One turning vector, and how many ticks it has turned
The counts run from 0 to 354.
[132, 146, 100, 116, 108, 114, 125, 129, 122,  94, 101, 125, 108, 157, 109,
 116, 135, 118, 138,  82, 118, 127, 129, 103, 117, 133, 103, 123, 136, 145,
 128, 125, 115, 123, 101,  81, 146, 127, 152, 138, 130, 123, 139, 151, 143,
 128, 162, 162, 131, 144, 129, 151, 132, 114, 141, 155, 132, 130]
191
[147, 139, 122, 114, 141, 117, 136, 122, 110, 142, 143, 154, 144, 121, 101,
 138, 114, 131, 142,  96, 127, 101, 135, 104, 125,  90, 113, 146, 112, 150,
  93, 127, 122, 158, 141,  96, 154, 121, 146, 150, 144, 129, 145, 128, 138,
 155, 124, 130, 131, 133, 171, 120, 103, 126, 115, 130, 105, 124]
303
[130, 130, 104, 132, 140, 133, 134, 166, 121, 159, 117, 110, 122, 121, 124,
 114, 139, 148, 142, 101, 125, 125, 125, 107, 112, 148, 120, 123, 120, 110,
 117, 128, 155, 129, 105, 124, 178, 146, 145, 154, 140, 119, 146, 145, 108,
 132, 129, 159, 115, 146, 113, 103, 102, 147, 138,  97, 112, 109]
127
[128, 125, 112, 130, 101,  99, 123, 113, 130,  97, 106, 112, 112, 146, 127,
 166, 157, 113, 134,  96, 129, 130, 121, 124, 112, 151, 109, 143, 154, 143,
 143, 128, 122, 116, 101, 112, 148, 117, 113, 123, 129, 144, 119, 135, 145,
 136, 152, 145, 162, 132, 113, 128, 117, 129, 138, 164, 154, 165]
212
[121, 130, 125, 143, 127,  89, 144, 133, 151, 149, 119, 112, 124, 135, 133,
 169, 152, 130, 121, 101, 117, 127, 133, 104, 108, 122, 106, 144, 145, 126,
 127, 141, 138, 124, 134, 127, 162, 121, 117, 123, 141, 164, 133, 133, 126,
 151, 131, 120, 184, 142, 145, 105,  95, 129, 159, 142, 121, 137]
256
[150, 137, 114, 112, 159, 134, 114, 142, 135, 153, 125, 109, 125, 118, 140,
 130, 128, 132, 147, 103, 121, 114, 119, 138, 121, 126, 116, 130, 126, 140,
  98, 107, 139, 127,  96, 124, 180, 109, 141, 135, 131, 128, 142, 134, 124,
 131, 140, 170, 113, 156, 135, 106,  86, 161, 139, 108, 135, 119]
138
[144, 130, 107, 112, 149, 134, 122, 145, 144, 161, 122, 101, 116, 116, 135,
 131, 136, 132, 141,  96, 119, 116, 125, 138, 110, 134, 112, 125, 123, 135,
 103, 113, 149, 128, 104, 131, 181, 126, 152, 143, 141, 126, 146, 131, 118,
 134, 136, 163, 112, 155, 119, 104,  97, 157, 151, 104, 130, 121]
132
[134, 117, 103, 116, 129, 148, 130, 121,  87, 125, 153, 159, 127, 117, 101,
 144, 129, 128, 139,  82, 151, 116, 124,  97, 139, 148, 134, 138, 110, 123,
 115, 130, 138, 139, 106, 104, 135, 156, 138, 153, 130, 104, 129, 123, 150,
 140, 125, 144, 130, 126, 115, 104, 117, 162, 115, 127, 100, 151]
338
[121, 149, 129, 130, 129,  87, 163, 142, 127, 139, 121, 132, 130, 143, 101,
 150, 137, 166, 139, 124, 132, 120, 146,  87, 126, 111, 109, 140, 139, 136,
 123, 139, 147, 135, 114, 118, 146, 118, 115, 126, 127, 156, 140, 130, 119,
 123, 143, 113, 167, 134, 157,  93,  91, 128, 147, 155, 120, 121]
252
[142, 106, 117, 117, 132, 144, 132, 120,  90, 118, 156, 153, 135, 110,  94,
 152, 131, 130, 138,  89, 151, 113, 130, 105, 136, 136, 131, 140, 109, 136,
 116, 135, 130, 142, 109, 107, 151, 153, 137, 151, 126, 107, 133, 118, 154,
 144, 119, 138, 123, 128, 121, 102, 117, 165, 109, 136, 108, 162]
332
[131, 135, 130, 114, 167, 123, 136, 125, 142, 145, 123, 116, 106, 128, 111,
 163, 138, 143, 152, 110, 119, 123, 144, 110, 119, 154, 119, 136, 144, 118,
  99, 126, 144, 128, 113, 151, 173, 149, 126, 144, 147, 127, 144, 107, 132,
 147, 131, 134, 135, 157,  98, 112, 104, 126, 160, 136, 102, 155]
89
[148, 120, 124, 113, 140, 125, 129, 118, 133, 157, 158, 139, 135, 128, 128,
 148, 134, 107, 116,  81, 117, 116, 130, 109, 108, 116, 116, 144, 131, 140,
  98, 136, 121, 138, 141, 115, 167, 132, 150, 145, 142, 134, 143, 129, 151,
 172, 116, 151, 150, 151, 149, 118, 115, 150, 132, 124,  99, 150]
306
[140, 136, 134, 111, 155, 125, 120,  89, 120, 125, 126, 145, 126, 120, 113,
 157, 137,  96, 128,  90, 133, 121, 123, 126, 118, 121, 113, 163, 125, 152,
 120, 115, 121, 127, 109, 113, 136, 133, 135, 131, 147, 121, 140, 118, 163,
 173, 128, 129, 163, 144, 136, 126, 115, 128, 150, 155, 114, 166]
38
[127, 125, 114, 149, 105, 112, 144, 133, 122, 164, 119, 131, 142, 112, 117,
 141, 143, 124, 138,  80, 126, 112, 128, 110, 100, 105, 100, 135, 113, 142,
 132, 129, 133, 150, 158, 113, 161, 132, 153, 153, 155, 131, 132, 144, 122,
 161, 116, 121, 143, 117, 147, 109, 119, 118, 125, 118, 113, 118]
285
[125, 118, 148, 118, 156, 131, 139, 106, 107, 112, 125, 135, 123, 132, 100,
 143, 146, 116, 122,  99, 143, 129, 135, 106, 122, 131, 115, 161, 130, 139,
 123, 138, 127, 124, 112, 123, 149, 158, 133, 140, 144, 115, 148, 126, 159,
 170, 123, 129, 166, 143, 114, 124, 127, 132, 146, 161, 110, 183]
46
[131, 117, 119, 126, 126, 133, 132, 114, 101, 142, 144, 159, 143, 103, 121,
 135, 140, 107, 120,  73, 158, 111, 114, 116, 131, 112, 118, 150, 107, 145,
 137, 123, 139, 140, 105, 100, 128, 126, 142, 141, 124, 124, 137, 133, 147,
 142, 124, 127, 159, 124, 146,  86, 104, 166, 139, 132, 119, 133]
14
[126, 148, 129, 135, 131,  88, 157, 131, 126, 133, 112, 121, 126, 135,  94,
 156, 139, 159, 147, 122, 123, 110, 147, 102, 126, 103,  94, 143, 129, 149,
 122, 131, 145, 143, 125, 112, 155, 113, 124, 121, 134, 159, 137, 125, 119,
 131, 146, 104, 154, 132, 160, 105,  97, 117, 147, 163, 123, 123]
253
[141, 142,  94, 116, 105, 127, 110, 123, 107, 105, 114, 134, 114, 131, 122,
 125, 131, 112, 162,  84, 136, 117, 102, 130, 122, 137, 116, 131, 129, 153,
 130, 101, 122, 132,  90,  95, 142, 105, 139, 143, 124, 114, 118, 148, 140,
 118, 155, 159, 122, 119, 140, 122, 111, 133, 119, 129, 146, 124]
180
[119, 117, 116, 129, 101, 106, 135, 123, 119,  99, 113, 117, 115, 150, 123,
 151, 157, 121, 128,  99, 135, 138, 121, 106, 114, 156, 116, 141, 154, 130,
 150, 145, 124, 116,  98, 115, 150, 132, 112, 124, 120, 144, 122, 142, 145,
 132, 148, 146, 171, 137, 112, 122, 119, 137, 142, 157, 142, 161]
213
[116, 144, 115, 137, 122,  92, 150, 137, 146, 148, 123, 132, 119, 142, 128,
 160, 146, 131, 127, 100, 118, 131, 134,  88, 113, 130, 112, 145, 152, 121,
 132, 137, 146, 130, 124, 121, 143, 116, 108, 127, 133, 157, 133, 133, 123,
 139, 136, 125, 185, 141, 144,  97,  98, 132, 162, 134, 117, 119]
250
[134, 128, 138, 113, 157, 131, 127, 102, 117, 126, 130, 141, 123, 128, 116,
 144, 141, 102, 111,  86, 137, 131, 127, 109, 121, 127, 119, 160, 135, 138,
 120, 131, 123, 119, 110, 113, 140, 146, 137, 137, 143, 125, 145, 121, 159,
 175, 125, 136, 172, 150, 127, 125, 116, 136, 153, 155, 107, 170]
39
[125, 144, 134, 115, 158, 131, 139, 120,  98, 124, 128, 158, 128, 131, 102,
 121, 131, 114, 118,  91, 142, 125, 133,  85, 134, 116, 123, 159, 127, 133,
 122, 139, 127, 127, 106,  98, 125, 153, 139, 144, 137, 123, 150, 132, 147,
 166, 129, 137, 169, 143, 139, 125, 114, 134, 147, 152,  93, 144]
34
[134, 116, 123, 141, 119, 115, 150, 134, 115, 165, 145, 142, 143, 103, 126,
 150, 142, 135, 144,  94, 144, 114, 115, 112, 113, 107, 117, 144, 125, 141,
 134, 131, 147, 148, 132, 124, 162, 119, 127, 149, 133, 136, 121, 143, 136,
 145, 112, 115, 158, 117, 158,  74,  99, 152, 127, 114, 123, 131]
281
[118, 153, 109, 146, 151, 118, 132, 135, 109, 136, 107, 109, 118, 123, 116,
 165, 129, 152, 166, 125, 118, 121, 119, 120, 117, 156, 127, 145, 129, 109,
 106, 111, 142, 122, 123, 135, 169, 138, 104, 142, 164, 134, 132, 120, 115,
 169, 125, 135, 130, 136, 118, 135,  85, 108, 119, 117, 105, 133]
99
[138, 145, 103, 135, 139, 122, 122, 147, 115, 128, 103, 100, 125, 134, 127,
 114, 129, 125, 134, 111, 114, 118, 111, 130, 112, 123, 117, 136, 116, 138,
 100, 123, 119, 123, 114,  99, 187, 127, 145, 137, 148, 135, 152, 153, 116,
 154, 140, 176, 113, 153, 138, 157, 100, 126, 118, 116, 127, 119]
148
[132, 153,  91, 117, 106, 119, 110, 122, 109, 106, 106, 142, 110, 141, 124,
 119, 130, 108, 153,  79, 129, 124, 103, 112, 121, 137, 119, 134, 133, 145,
 129, 108, 118, 129,  92,  85, 132, 113, 136, 142, 123, 118, 123, 153, 137,
 123, 157, 164, 134, 128, 139, 132, 111, 123, 127, 137, 135, 117]
186
[150, 134, 119, 119, 152, 129, 124, 146, 103, 128, 131, 111, 127, 125, 137,
 120, 133, 131, 138, 113, 138, 123, 109, 126, 125, 131, 134, 146, 130, 135,
 101, 122, 131, 123,  85, 110, 178, 115, 123, 133, 118, 134, 141, 151, 130,
 134, 139, 180, 126, 153, 146, 118,  82, 168, 120, 111, 141, 134]
151
[131, 117, 126, 127, 125, 137, 137, 114, 108, 129, 125, 145, 146, 113,  97,
 120, 143, 121, 117,  78, 144, 106, 137, 112, 131, 100,  98, 143,  91, 156,
 137, 129, 132, 141, 115,  98, 139, 144, 172, 135, 132, 120, 155, 133, 145,
 142, 131, 120, 139, 127, 135,  99, 122, 145, 142, 150, 117, 139]
16
[140, 148, 103, 103, 122, 119, 117, 121, 118, 105, 126, 140, 107, 152, 126,
 133, 130, 114, 145,  91, 135, 131, 113, 104, 129, 145, 124, 139, 153, 144,
 124, 120, 127, 121,  80,  97, 133, 112, 120, 132, 108, 128, 123, 149, 152,
 116, 162, 167, 154, 147, 140, 120, 103, 140, 144, 144, 139, 138]
194
[127,  99, 127, 146, 110, 130, 145, 133, 106, 131, 134, 129, 152, 112, 109,
 132, 149, 124,  95,  83, 144, 111, 130, 115, 117, 107, 113, 148, 100, 140,
 142, 154, 128, 131, 121,  94, 158, 147, 154, 131, 132, 143, 154, 143, 136,
 153, 123, 133, 150, 134, 133, 111, 120, 157, 127, 142, 123, 151]
3
[140, 146, 101, 134, 138, 124, 111, 141, 108, 130, 109, 107, 128, 128, 141,
 120, 126, 118, 140, 106, 116, 121, 100, 134, 109, 134, 124, 144, 122, 138,
 105, 116, 120, 124, 108, 102, 179, 115, 132, 133, 144, 138, 141, 156, 123,
 158, 137, 180, 124, 148, 142, 149,  88, 134, 116, 107, 130, 120]
149
[133, 136, 123, 127, 166, 123, 132, 135, 117, 142, 125, 109, 122, 110, 118,
 170, 135, 160, 162, 129, 135, 122, 128, 125, 124, 159, 135, 147, 136, 122,
 103, 119, 151, 125, 106, 153, 177, 129, 101, 138, 142, 130, 132, 110, 123,
 148, 127, 134, 132, 140, 117, 102,  83, 143, 130, 121, 119, 153]
101
[130, 135, 117, 125, 133, 132, 120,  99, 123, 132, 113, 148, 136, 117, 104,
 133, 132, 100, 123,  70, 129, 109, 123, 121, 118, 105,  95, 145, 100, 159,
 125, 113, 126, 140, 121,  92, 128, 136, 168, 139, 152, 123, 147, 125, 145,
 159, 135, 125, 145, 130, 139, 124, 122, 118, 143, 154, 111, 134]
24
[130, 120, 127, 149, 120, 101, 142, 130, 114, 154, 133, 131, 146, 106, 130,
 168, 144, 137, 147, 104, 140, 115, 113, 120, 110, 110, 111, 156, 125, 148,
 136, 129, 143, 148, 137, 130, 162, 112, 117, 137, 139, 142, 119, 138, 131,
 152, 117, 107, 160, 113, 162,  86,  91, 146, 119, 120, 136, 132]
274
[151, 126, 127, 118, 151, 125, 129, 148, 104, 118, 132, 109, 132, 128, 118,
 109, 130, 148, 134, 120, 138, 118, 115, 128, 127, 121, 123, 135, 122, 145,
  99, 130, 129, 127,  89, 114, 193, 120, 135, 131, 118, 126, 148, 150, 128,
 130, 141, 177, 112, 154, 144, 123,  96, 160, 121, 120, 141, 141]
152
[130, 126, 106, 143, 107, 110, 136, 131, 120, 165, 133, 144, 141, 113, 132,
 144, 139, 116, 140,  78, 131, 114, 115, 111,  97, 109, 108, 140, 117, 136,
 130, 128, 142, 152, 150, 113, 156, 124, 140, 155, 153, 133, 126, 144, 126,
 162, 114, 126, 152, 119, 155, 101, 108, 132, 123, 106, 108, 118]
286
[122, 116, 117, 127,  96, 101, 136, 116, 129, 117, 116, 119, 115, 133, 122,
 167, 166, 133, 144,  93, 139, 121, 125, 117, 117, 147, 105, 136, 145, 145,
 155, 121, 138, 130, 101, 127, 145, 114, 122, 131, 122, 135, 114, 129, 138,
 112, 147, 120, 159, 121, 120,  87, 116, 141, 148, 160, 153, 157]
225
[139, 136, 115, 134, 133, 124, 128, 121,  88, 119, 144, 148, 142, 124, 108,
 151, 111, 122, 140, 100, 128, 113, 119, 108, 120, 115, 129, 152, 109, 138,
  99, 134, 114, 142, 141,  95, 154, 136, 125, 148, 148, 128, 137, 135, 144,
 178, 122, 139, 135, 131, 156, 141, 103, 126,  93, 130, 102, 141]
316
[137, 108, 110, 121, 128, 144, 126, 117,  93, 124, 158, 150, 133, 112, 112,
 154, 127, 116, 139,  87, 152, 117, 117, 108, 129, 143, 133, 145, 111, 126,
 119, 131, 131, 138, 114, 112, 144, 146, 128, 155, 131, 114, 128, 123, 152,
 154, 116, 146, 133, 127, 120, 106, 109, 164, 105, 123, 105, 161]
331
